In the rows, zero is written as 128.
First come named turns, each shown by rows before and after it. For each pair of rows after them, which turns, in which order, take the first row to the second? The first pair is done for you.
R:
[121 103 136 141 100 132 140 162 177 144]  ->  [ 98 137 171 147 108 113 149 120 118 172]
[143 143 104 116 144 124 102 153 175 127]  ->  [124 177 136 111 145 102 108 134 121 156]
[132 139 137 158 127 137 133 138 130 123]  ->  [131 142 134 153 121 135 133 147 128 130]
N:
[146 121  98 151 141 156 127 126 138 121]  ->  [145 121  95 145 146 153 129 112 136 118]
[115 173 143  85 137  99 133 122 111 133]  ->  [108 165 146  84 125 102 143 124 107 135]
[136 106 154 156 121 135 147 140  87 132]  ->  [142 105 148 160 131 138 140 153 103 143]
S:
[121  96 144 174 110 128 147 149  92 169]  ->  [106 147 138 147 143 102 116 139 100 193]
[126 187 144 136 129  90 121 100  87 167]  ->  [144 151 138 145 121 104 137  52  81 125]
[143 118 138 150 127 119 133 108 117 111]  ->  [138 117 138 155 120 122 138 139 113 132]
[130 125 139 157 136 128 132 131 125 123]  ->  [123 130 139 155 137 117 129 138 119 128]
M:
[105 150 136 123 122 112 130 148 114 164]  ->  [114 153 114  99 130 116 118 142 158 138]
[112 144 153  99 103 101 133 134 109 166]  ->  [121 147 129  75 112 110 121 139 150 148]
[118 107 117 180 121 130 147 157 111 150]  ->  [128 104  86 148 134 135 133 160 163 129]
[138 111 114 147 150 142 121 139 144 125]  ->  [137 111 118 151 154 141 120 114 130 115]

Between the rows of a pair lie 2 to 3 turns.
[149  96 114 141 125 146 123 162 147 131]  ->  [152  95 122 163 131 142 120 142 133 130]  N, M, S
[144 150 111 167 199 147  94  94 133 104]  ->  [119 152 111 138 157 154 115 212 160 143]  N, M, M
[ 95 158 147 114 168 132  88 134 148 177]  ->  [ 98 156 153 119 172 131  90  88 132 164]  M, M
[160  93 120 183 161 160 111 106 144 121]  ->  [161 104 121 172 153 152 116  67 121 107]  N, N
[141 141 129 181 191 134  99  88 110 144]  ->  [132 130 155 165 142 124 131  60  73 120]  N, N
[114 111 146 200 137 162 135 148  96 152]  ->  [122 125 137 201 166 154 113 129 109 150]  N, N
[150 122 106 138 111 147 145 179 169 123]  ->  [143 118 133 161 102 143 164 183 126 145]  M, M, M
[ 90 161 169 106 102 115 134  98  52 165]  ->  [110 148 100  38 101 132 109 145 182 123]  S, M, M
[118 149 113 110 149 130 111 170 164 154]  ->  [108 151 142 135 141 131 126 169 122 171]  M, M, M
[129 128  94 129 159 131  95 159 187 131]  ->  [107 125 159 173 117 117 141 137  69 159]  M, N, M
[120 135 125  81 112 116 136  86 143  95]  ->  [133  91 146 170 105 139 147 116 101 120]  M, R, M
[108 181 163 107 124  93 119 159  89 189]  ->  [163 111 102 100 133 124 111  65 168  72]  S, R, N
[134  66 111 181  86 168 129  96 120  96]  ->  [131 101  75 123 119 167 104 154 197 105]  S, M
[127  53 108 156 105 133 163 185 133 141]  ->  [137 136  95 110 189  92 107  66 151 117]  S, N, S
[146  86 107 124 101 135 156 169 156 140]  ->  [129 153 100  95 156 114 117 153 164 171]  S, N
[138 165 143 130 136 121 108 205 125 155]  ->  [165 141 144 151 141 122 118  73  95  80]  S, M, S
[130 133  87  64 181 131 111  90 174 112]  ->  [139  56 111  85 101 156 167 108 144  80]  N, S
[120 114 161 166 120 106 117 120  95 159]  ->  [115 152 135  83 117  92 103 133 151 148]  M, M, R
[126 147 125 153 172 126 129 103 108 138]  ->  [125 136 135 140 139 126 150  94  85 130]  N, N
[139 148 147 152 135 113 148  77  71 123]  ->  [149 143  92  89 140 127 128 167 178 115]  M, M
